Each row is where one point has got to under a steady rotation. How many steps took it there?
The counts run from 0 to 663.
28; 6; 23; -54; 26; 0; -1; 44; -19; 36; 7; -10; 0; 19; 9; -10; -14; 15; 1; 5; -8; 17; 24; -16; 30; 4; -20; 12; 6; -24; 13; -33; -40; -17; -15; -32; 20  395
39; -14; -11; -2; 27; -33; -15; 26; -3; -18; 4; -27; -5; 4; -6; -22; 1; -24; 1; 2; -34; -8; 33; 2; 7; 14; -47; 27; -20; -7; -16; -26; -14; -32; -1; -26; -40  0
-12; 30; 10; 7; 10; -28; 9; 36; -1; 3; 27; -6; -23; -1; -38; -22; -20; 1; 14; 12; -19; 4; 16; -28; 29; 16; -45; 19; 6; -3; 6; -49; -57; -32; -13; -8; -8  448
11; -26; -24; -14; 13; 34; -1; 30; -23; -4; -13; 10; -25; 13; 5; -29; 6; 16; -43; 16; -12; 16; 46; -26; 21; 45; 1; 14; -29; 22; -21; -24; -14; 1; 2; -38; 7  130
9; 25; 8; 12; 24; 8; 14; 2; -7; -49; 16; -46; -3; 9; 3; -22; 15; -9; 3; -32; -17; -18; 30; -14; 14; 45; -29; 20; -4; -36; 8; -20; -37; -33; -4; -18; -38  186
24; 36; 5; -17; 1; 21; 9; 28; 15; 21; -5; -10; -7; 35; 20; -14; -16; -1; -39; 4; 19; 1; 9; -48; 25; 20; 20; 28; -17; 0; -10; -18; -8; 3; -11; -57; -21  67
13; -25; -11; -29; 12; 0; 28; 47; -19; -17; -17; 11; -38; 21; 4; 2; -1; 7; -27; 19; -39; 19; 52; 3; -20; 11; -36; -14; -27; -2; -9; -25; -26; -4; -11; -18; 7  134
17; 16; 5; 27; 3; 5; 19; 15; -22; -67; 2; -2; -23; -17; -14; -24; -19; -7; -15; 22; -31; -2; 65; 9; -34; 39; -39; -19; -30; -27; 16; -1; -6; -13; -4; 1; -5  309
21; 39; -24; -26; -28; 31; -24; 53; -16; 2; 18; 10; 7; 38; 4; -17; -30; 0; -3; -6; 13; 11; 1; -19; 20; 24; -17; 20; -4; -17; 4; 8; 23; -1; -50; -26; -37  429
1; 28; 17; -3; 34; 29; 18; 12; -9; -36; -5; -33; -27; 6; -9; -6; -29; -4; -30; 19; -13; 16; 18; 16; 15; -28; 27; -43; -27; -28; 5; -39; -15; 0; 19; 29; 30  283
10; -16; 5; -17; 29; 20; -28; 43; -53; -4; -1; 3; -26; 23; -4; -38; -27; 2; -12; 8; -29; 22; 40; 10; 7; 22; -21; 5; 22; 3; 8; -27; 21; 0; -29; -4; -24  491
21; 29; -14; 31; -20; 30; -45; -4; 21; -32; 1; 4; -41; -2; -20; -12; -21; 6; -19; 3; -37; 16; 35; -6; -1; 33; -5; 11; -52; -3; -2; 17; 33; -1; 1; -4; -22  115
17; -25; -1; 6; 21; 17; -5; 23; -40; -30; -7; -11; -28; 27; -7; 9; -11; -29; -18; -19; -40; -18; 41; 6; -34; 21; -30; -19; 2; -11; 17; -16; 3; -6; 0; -19; -51  495
-9; -17; -21; 0; 22; -4; -27; 42; -24; -39; 13; -25; -20; 4; -17; -3; -21; -39; 27; -17; -50; -5; 29; 27; 2; -23; -26; 2; 5; -20; -11; -15; 7; -17; -16; 14; -40  293
-15; 41; 34; 2; 24; 5; 4; 31; 2; 5; 24; -11; -36; 1; -42; 30; -31; -1; 1; 0; -6; 8; -16; -24; 17; -17; 3; -29; -7; -15; 6; -51; -43; -3; 5; -5; 15  86
-41; 39; -6; 22; 6; 45; 1; 13; 4; -31; 11; 3; -36; -16; -18; -21; -47; -22; -18; 28; 18; 1; 35; 4; 53; -2; 19; -5; -1; -26; -7; -23; 3; 10; -7; 4; 20  481
2; 1; -17; -23; -8; 1; 3; 2; -41; 15; 4; 13; -29; 13; -8; -15; -10; 25; 2; 24; -27; 17; 47; -11; 6; -3; -56; 9; -22; -32; 6; -17; -28; -40; -14; -15; 25  76
29; 51; -30; -8; -32; 1; -42; 20; -10; -27; 27; -26; 10; 15; -26; 4; -23; -11; 9; 9; 0; 12; -18; -24; 24; 14; -3; -7; -25; -21; -7; 9; 29; -28; -23; -28; -45  174
23; 50; -27; -13; -30; 3; -27; 8; -4; -5; 19; -24; 17; 42; -11; 33; -22; 7; 17; -7; -27; 0; 8; -9; 16; -37; -12; -14; -23; -34; -11; 12; -39; -31; -16; -13; -4  467
14; 14; 25; -40; 21; 0; -16; 5; -3; 4; 9; -36; -28; 6; -9; 31; 13; 1; 18; -12; -37; 20; 5; -23; -4; -17; -9; 1; -21; -62; 26; -12; -38; -33; 0; -29; 10  144
-18; 62; -31; 3; -1; 52; -33; 50; -18; 0; 6; -2; 0; 35; -4; -9; -18; -4; -11; -24; 25; -12; -9; -25; 32; -16; 9; -2; -9; -28; -22; -11; -13; 21; -12; -10; -30  227
10; -1; -19; 18; 27; 27; -25; 49; -35; -45; -9; 5; -23; 6; -19; -17; -15; -25; -2; -6; -27; -21; 44; 37; -28; -18; -24; -27; -8; -24; -22; -2; 0; 26; 4; 7; -17  229
-11; 35; -31; -16; -25; 19; 27; 1; -21; 11; 8; 7; -33; 33; 0; 5; -24; -13; -15; 18; -4; 10; 11; -14; 10; 13; 12; -20; 31; -33; 16; -33; 21; -26; 1; -40; -50  497
17; 5; 1; -7; 11; -13; 25; 19; 11; -13; 22; -55; 6; 22; 5; 5; -3; -23; 2; -24; -26; -10; 12; -36; 35; 0; -30; 38; -8; -6; 5; -30; -59; -33; -20; -7; -12  452
12; 43; 9; -19; -9; 0; 6; 3; 16; 25; -4; -9; -45; 14; -18; 27; -30; 19; -20; 25; -29; 45; -2; -38; 20; -27; 24; -7; -24; -8; 19; -31; 1; -23; -7; 14; 13  82
-1; 1; -27; -4; 25; 6; -6; 18; -31; -6; -4; -24; -24; 7; -8; -15; -5; -41; 7; -14; -18; -21; 33; -1; -14; 10; -51; 1; -1; -59; 5; -21; 5; -25; 1; -39; -44  559
-3; -13; -3; -28; 6; 28; -23; 39; -19; -12; -2; 20; -36; -5; 0; 7; -61; -14; -22; 23; -13; 24; 39; 30; 6; -5; -5; -14; -15; -17; 3; 2; 35; 10; -40; 4; 11  39
11; 16; -11; 7; 17; 10; 25; -13; -23; -20; -2; 10; -32; -9; -11; -23; -4; 7; -16; 39; -26; 30; 55; -35; 0; -2; -21; 1; -43; -16; 7; -14; -7; -19; 7; 4; 45  640
18; 8; 2; -31; 10; -10; -13; 67; -2; -33; 13; -14; 26; -4; -21; 24; -30; -19; -14; 26; 16; 6; 0; 7; 16; -19; -1; -43; -34; -23; -8; -19; -23; 11; -16; -12; 15  660
5; -8; -50; 27; -10; 25; -13; 26; -3; -42; 5; 1; -38; 13; 2; 0; -13; -42; -14; 9; -25; -9; 40; -9; 3; 11; 7; 12; -25; 10; -28; 2; 25; 5; -12; -29; -42  621
2; 31; 5; 38; 16; -26; 16; 50; 21; -20; 16; -12; -21; -10; -39; 0; -13; -29; -19; 17; 2; -2; 4; -43; 4; 4; -30; 6; -41; 11; 4; -32; -39; -8; -15; 0; 2  447
15; 48; -25; 6; -14; 42; 0; -12; -4; -38; 6; -25; -8; 16; -13; 22; -22; 9; -31; 3; -1; 10; 14; -13; 18; -30; 49; -36; -45; -18; -8; 3; -27; 2; 2; 6; 27  344
0; 56; 11; -24; -32; 16; -41; 23; 23; -18; 13; -7; 22; 4; -12; 32; -23; -8; -11; -21; 16; -13; -16; 12; 34; 3; -9; -1; -43; -47; -2; 15; -29; 3; -28; -7; -15  600
19; 55; 27; 1; 6; -2; 20; 20; -2; -8; 8; -22; -36; 9; -27; -23; -2; 20; -6; 13; -23; 25; -11; -39; 3; 28; 12; -25; 1; -21; 18; -48; -20; -19; 25; -16; -29  379
-7; 41; 10; -26; 27; 1; -5; 43; -12; 4; 22; -24; -28; 0; -17; 3; -5; 9; 37; -18; -48; 26; -12; -44; 18; -26; -15; 6; 2; -35; 20; -39; -31; -12; -23; 21; 21  22
39; -1; 19; -29; 25; -10; -15; -4; -20; -9; 5; -35; -15; 6; -16; 12; -6; 8; 3; -2; -61; 26; 15; -5; -7; -18; -44; 0; -39; -24; 26; -19; -32; -39; 0; 12; 6  80
0; -47; -2; -12; 48; -1; -1; 20; -5; -33; -4; -25; -28; -9; 0; 28; -4; -32; -8; 1; -13; -15; 49; 18; 9; -27; -10; -13; -25; -32; -21; -34; -37; -10; 8; -24; 9  655
-8; 28; -16; -16; 19; 41; -17; 41; -29; 20; -8; 0; -30; 35; -11; -49; -20; 9; 11; -17; -24; 8; 22; 14; 4; 29; -19; 0; 33; -34; 2; -22; 3; 7; 8; -19; -44  555
22; 29; 15; 35; 12; 6; -7; 20; 13; -54; 13; -3; -30; -2; -9; 29; -25; -39; -12; -5; -19; 0; 22; -35; -23; 28; 3; -11; -22; 3; 20; 18; 21; 8; -30; -7; -23  180
